The rows below fall into families. The same turns and mirrors carry the whole set onto itself and the rows of a family onto each other. For each named row, which other rows are in its family? Write them in the order they are listed.
These 35 rows form 7 families of 5 rows each.
z_923: 14; 7; 16; -2; 8; 16; 2; -23; -3; 6; -1
z_818: -10; 22; 1; -11; -2; 20; 3; -12; -3; 21; 6
z_272: -4; 17; -1; 17; 13; 14; 1; -17; -17; 17; 15
z_630: 7; 10; 14; 2; 7; 21; 17; -27; 1; 3; 2
z_568: -13; 25; -9; 16; 0; 16; 1; -9; 2; 13; 17
z_856: 2; 3; -6; 19; 8; 24; 18; -5; 10; 3; 2
z_195: -16; 17; 3; -5; 2; 25; 16; -16; 1; 16; 4
z_205: 14; 9; -7; 6; 3; 16; -11; 5; 1; 15; 1
z_636: 11; 23; -9; 7; -12; 30; 2; -4; 5; 3; 6
z_119: -5; 19; -2; 17; 11; 15; 2; -17; -17; 17; 16
z_464: -1; 19; -12; 11; -4; 25; 16; -1; 10; 7; 10
z_781: -3; 3; 10; -4; 14; 19; -1; -16; -5; 18; -5
z_502: -11; 5; 8; 0; 12; 23; 14; -20; 1; 14; -3
z_32: 7; 22; -12; 5; -8; 20; -2; 5; 5; 14; 10
z_408: 19; 16; -6; 6; -7; 26; -11; -2; 2; 6; 0
z_920: 11; -3; -3; 15; 12; 19; 0; -2; 4; 7; -4
z_285: -2; 13; 6; -11; 4; 17; -8; -11; -6; 23; -1
z_738: -7; 3; 0; 24; 16; 13; 0; -13; 1; 8; 6
z_435: -5; 17; -1; 16; 12; 14; 1; -17; -18; 17; 17
z_192: 14; 18; 12; -9; -1; 15; -6; -18; -5; 11; 3
z_6: 11; -3; -6; 2; -4; 22; 17; -19; -6; 0; -2
z_579: -5; 17; -1; 17; 13; 15; 2; -19; -18; 16; 15
z_343: -6; 18; -2; 17; 11; 15; 4; -18; -16; 17; 16
z_806: 16; 4; -9; -6; -11; 17; 0; -12; -11; 8; 1
z_490: 7; 7; -10; -1; -13; 22; 20; -17; -4; 2; 3
z_705: 17; -4; -6; 0; -4; 18; 6; -15; -10; 4; -4
z_813: -2; 8; -1; 18; 12; 9; -15; -8; -5; 13; 7
z_107: -5; 20; -6; 13; 2; 10; -14; -5; -4; 16; 14
z_358: 19; 4; -1; 12; 2; 27; -6; -6; 2; 2; -6
z_521: 7; 17; -7; 14; -6; 33; 13; -10; 9; -2; 3
z_240: 3; 22; 9; -3; -4; 21; 19; -24; 2; 4; 8
z_830: 12; 4; -2; 16; 3; 32; 9; -11; 6; -3; -4
z_388: -14; 14; -6; 23; 7; 17; 9; -13; 4; 7; 12
z_690: 8; 27; 8; -9; -8; 18; 5; -19; -2; 10; 9
z_477: 10; 11; -11; -6; -16; 20; 10; -12; -8; 6; 5

Same family as z_920: z_856, z_205, z_464, z_32
Same family as z_192: z_923, z_630, z_240, z_690
Same family as z_490: z_6, z_806, z_705, z_477
Same family as z_358: z_636, z_408, z_521, z_830
Same family as z_107: z_568, z_738, z_813, z_388
Same family as z_343: z_272, z_119, z_435, z_579

The rows below fall into families. The same turns and mirrors carry the whole set onto itself and the rows of a family onto each other. For each named row, which other rows are in its family? Write them in the order they are listed.
These 32 rows form 4 families of 8 rows each.
z_882: -6; 12; 0; 8; 14; 0; -4; -11; 0; -6; -9
z_799: -5; 14; -6; -11; 1; -3; 6; -11; 1; -1; 11
z_707: 6; -4; -9; -3; -7; -12; 11; 7; 8; -1; 19
z_261: 6; -14; 2; 7; -3; -3; 2; 22; -4; 1; -4
z_800: 5; 9; -11; 3; 10; -2; 9; -14; 5; -9; 4
z_398: 0; -5; -8; 2; -6; -7; 11; 13; 9; -6; 17
z_96: 5; -7; -7; 4; -5; -12; 6; 13; 8; 4; 20
z_293: -1; 17; -1; 1; 9; 1; -8; -10; -7; -2; -12
z_574: -4; -6; 7; 3; 0; 5; -6; 19; -3; 3; -15
z_284: 10; 1; 3; 12; 11; 1; -7; 0; -7; -4; -16
z_166: -8; 14; 1; 4; 10; 8; -2; -3; -3; -6; -14
z_469: -2; -3; 9; 3; -1; 6; -10; 16; -11; 2; -12
z_973: -8; -8; -2; -5; -14; -4; 2; 18; 2; -1; 11
z_567: -3; 13; -1; 3; 8; 6; -3; -13; -5; -9; -10
z_445: 8; -9; 1; 13; -2; 4; 5; 23; -6; 2; -6
z_200: 7; -10; 6; 5; 0; 0; -4; 23; -7; 3; -1
z_688: 5; -1; 11; 11; 6; 1; -7; -7; -4; -5; -14
z_615: -6; 9; -13; -9; 0; 2; 12; -11; 6; -4; 10
z_347: 16; 7; 5; 11; 9; 4; -5; -8; -7; -1; -9
z_644: 5; -14; 7; 1; -9; 0; 5; 20; -10; 3; -3
z_325: -2; 1; -11; 1; -6; -12; 13; 9; 1; 1; 19
z_364: 9; 5; 4; 13; 6; 6; -3; -1; -7; -10; -16
z_871: -10; -3; 1; -10; -14; -3; 11; 14; 9; -2; 9
z_661: -5; -4; 12; -1; 0; 0; -10; 18; -4; 5; -7
z_825: 6; 6; -8; 6; 5; 1; 12; -15; 11; -7; 9
z_397: -3; -8; 0; -5; -16; -7; 10; 17; -4; 1; 9
z_632: 1; -11; 14; 4; 1; 4; -6; 9; -5; 1; -14
z_978: 8; 7; -7; -1; 9; -2; 5; -16; 6; -6; 11
z_702: -3; -5; 0; -8; -15; -9; 2; 14; 5; 3; 12
z_449: -2; 7; -10; 7; 13; -2; 4; -15; 5; -4; 7
z_387: -8; 7; -10; -9; -1; -3; 5; -9; 5; -4; 17
z_327: -6; 9; -13; -5; 4; -5; 12; -5; 0; -1; 17

Same family as z_702: z_398, z_293, z_574, z_200, z_615, z_364, z_978
Same family as z_632: z_882, z_688, z_644, z_325, z_397, z_449, z_327
Same family as z_567: z_707, z_261, z_800, z_284, z_469, z_973, z_387

The rows below fall into families. The same turns and mirrors carry the whole set onto itself and the rows of a family onto each other. For each named row, which other rows are in its family? Write them in the order they are listed.
These 32 rows form 8 families of 4 rows each.
z_514: 0; -3; 7; -21; 8; 1; -4; -9; 4; 12; -8; -7
z_161: -7; -2; 5; 7; 2; -13; -6; -11; 6; -10; 8; 9
z_932: -2; 3; -2; -7; -3; 6; -13; -1; 4; -10; -1; -18
z_610: -2; -7; 10; -7; 11; -2; 4; -14; 1; 13; -12; 7
z_282: -8; 5; 2; 14; -4; -5; -5; -2; 9; -12; 0; -2
z_155: 2; -11; 1; -5; 5; 15; -7; -10; -12; -4; -13; -9
z_584: 15; 8; -10; -9; -2; -4; 4; 10; 9; -9; 5; -9
z_153: -5; -9; 4; 16; 5; 5; 1; -11; -6; -5; -12; 8
z_591: 7; -2; -11; -21; -5; 4; -14; 6; 2; -2; 4; 1
z_917: 4; -3; -5; -9; 6; 18; 7; 0; -17; 2; 3; -2
z_265: -5; 11; -4; 8; -2; 1; 9; 6; 0; -6; 14; 4
z_858: 17; -4; -1; -13; 12; 13; 5; -12; 1; -5; -15; -6
z_703: 7; 10; 0; 7; 4; -7; 8; -6; 19; -12; -4; 3
z_652: -3; 1; 1; -13; 0; -6; -17; -7; 6; -11; 11; -8
z_536: -7; 2; 10; 1; 5; -12; 3; -9; 13; 9; -4; 7
z_179: 11; 3; -6; 10; 2; -10; 14; 5; 7; -8; 2; 9
z_383: 12; 2; -16; -16; -7; -6; -2; -5; 4; -4; 5; -13
z_294: 6; 4; -12; 5; -8; -17; 7; -6; 10; -6; 6; 5
z_480: -2; -1; -1; 10; 5; 9; 14; -1; -13; 0; 4; 13
z_980: 13; 9; -3; -13; 4; 2; -1; -3; 16; -11; -4; -13
z_406: 1; 9; -8; -11; -1; 10; 2; 7; -5; -4; 13; -10
z_385: 21; -6; -9; -17; 6; 9; 6; 3; -7; -3; -6; -7
z_370: 16; -12; -14; -15; 1; 4; 5; -13; -11; 3; -8; -3
z_28: 10; -10; -9; 6; 0; -8; 13; -15; -6; 1; -7; 14
z_341: 3; -12; 2; -18; 8; 6; -13; -15; -10; -4; -1; -5
z_877: 11; -3; 2; 6; 12; 3; 13; -14; 5; -6; -15; 10
z_234: 9; -14; -7; -14; 2; 11; -6; -4; -11; 3; -6; 14
z_594: -2; -14; 6; 1; 9; -1; -4; -19; -9; -4; -4; 13
z_362: 16; -10; -5; 3; 9; 3; 17; -3; -9; -2; -10; 11
z_747: 2; -9; -5; 5; -1; -2; 0; -3; -2; 0; -2; 27
z_348: -5; 6; 7; -13; 2; -9; -5; -4; 16; 8; 0; -7
z_797: 0; 3; -8; -1; -9; -7; -8; 6; 10; -5; 9; 14

Same family as z_341: z_161, z_652, z_594
Same family as z_282: z_932, z_155, z_153
Same family as z_591: z_234, z_747, z_797
Same family as z_480: z_917, z_265, z_406
Same family as z_980: z_858, z_703, z_877
Same family as z_362: z_584, z_179, z_385

The rows below fall into families. The same turns and mirrors carry the whole set onto itself and the rows of a family onto each other. For each named row, which other rows are in its family? Write them in the order they are listed.
These 16 rows form 4 families of 4 rows each.
z_638: 0; -9; 24; 2; -1; 10; 12; 7; 15; -7; 4; 1
z_420: 6; -15; 25; 5; 5; 6; -10; -21; 14; -13; -19; -2
z_287: -11; -16; 5; -7; 4; 26; -4; -13; 20; 2; 10; -2
z_379: -1; -19; 18; 6; -1; 11; -2; -22; 9; -22; -17; -17
z_45: -6; -13; 19; 2; -16; 16; 12; 4; 10; -9; 3; -13
z_455: 3; -15; 21; 5; 9; 7; 0; -18; 13; -21; -16; -8
z_805: 11; -2; 5; 12; 5; 15; -17; -1; -1; -6; -10; 1
z_878: -10; -17; 7; -8; 1; 26; -8; -14; 20; 4; 8; -2
z_993: 8; -5; 2; 12; -7; 19; -20; -4; -4; -6; -11; -6
z_75: 5; -5; -2; 12; -3; 19; -10; -2; -5; -14; -9; -12
z_11: 4; -9; 30; 2; -10; 10; -3; 2; 15; 5; 0; 5
z_93: -12; -17; 5; -8; 1; 27; -5; -14; 20; 2; 9; -4
z_182: 8; -2; 0; 11; 8; 16; -8; 1; -1; -14; -8; -4
z_719: -3; -14; 25; 2; -25; 16; -3; -1; 10; 3; -1; -9
z_863: -10; -16; 6; -8; 4; 25; -7; -13; 21; 3; 9; 0
z_802: 2; -19; 22; 6; -6; 11; -12; -25; 10; -13; -20; -12

Same family as z_455: z_420, z_379, z_802
Same family as z_719: z_638, z_45, z_11
Same family as z_93: z_287, z_878, z_863

The rows below fall into families. The same turns and mirrors carry the whole set onto itself and the rows of a family onto each other. For each named row, which other rows are in its family? Write them in the order they are listed.
These 30 rows form 5 families of 6 rows each.
z_501: -16; 24; -8; 0; 7; -19; 32; -3
z_793: -17; 12; -29; -2; -5; -20; 13; 7
z_784: -10; 19; -15; 7; 7; -14; 39; 0
z_972: -6; 10; -2; -8; 14; -11; 32; -8
z_728: -1; 11; -3; -4; 12; -10; 35; -9
z_914: 1; 4; -28; -11; 1; -18; 10; 13
z_140: -2; 12; -5; -7; 12; -23; 37; -7
z_686: -4; 6; -34; -3; -6; -20; 18; 9
z_735: 2; -6; -23; -12; 6; -22; 14; 3
z_955: -6; -1; -27; 2; 1; -2; 17; 1
z_114: -5; 16; 0; -11; 13; -27; 26; -3
z_15: -14; 16; -34; -6; -3; -7; 17; 3
z_495: -8; 23; -9; -4; 9; -1; 30; -5
z_792: 0; 6; -25; -15; 2; -6; 7; 2
z_926: -4; 7; -30; -2; -2; -9; 11; 12
z_204: -6; 10; -33; -4; -3; -19; 16; 13
z_303: 1; 12; -9; -9; 13; -31; 34; 2
z_737: 3; 17; -4; -19; 14; -15; 24; -5
z_553: -10; 27; -13; -11; 8; -23; 35; -3
z_310: -4; 3; -23; -13; 1; -26; 5; 7
z_85: -9; 13; -4; -12; 14; -23; 36; -7
z_368: -15; 16; -7; -4; 11; -14; 37; -8
z_382: -2; 2; -31; -1; -4; -8; 14; 8
z_697: 2; 1; -30; -7; -2; -20; 13; 8
z_258: -7; 11; -31; -19; 0; -25; 14; 5
z_118: -8; 4; -22; -3; -1; -6; 5; 5
z_865: -8; 15; -7; 0; 9; -16; 40; -8
z_103: -6; 15; 1; -2; 12; -7; 23; -4
z_36: -14; 6; -34; -1; -2; -26; 25; 4
z_576: 6; 8; -4; -1; 14; -4; 27; -3

Same family as z_382: z_728, z_140, z_686, z_697, z_865
Same family as z_114: z_501, z_793, z_310, z_118, z_103
Same family as z_914: z_972, z_926, z_204, z_85, z_368

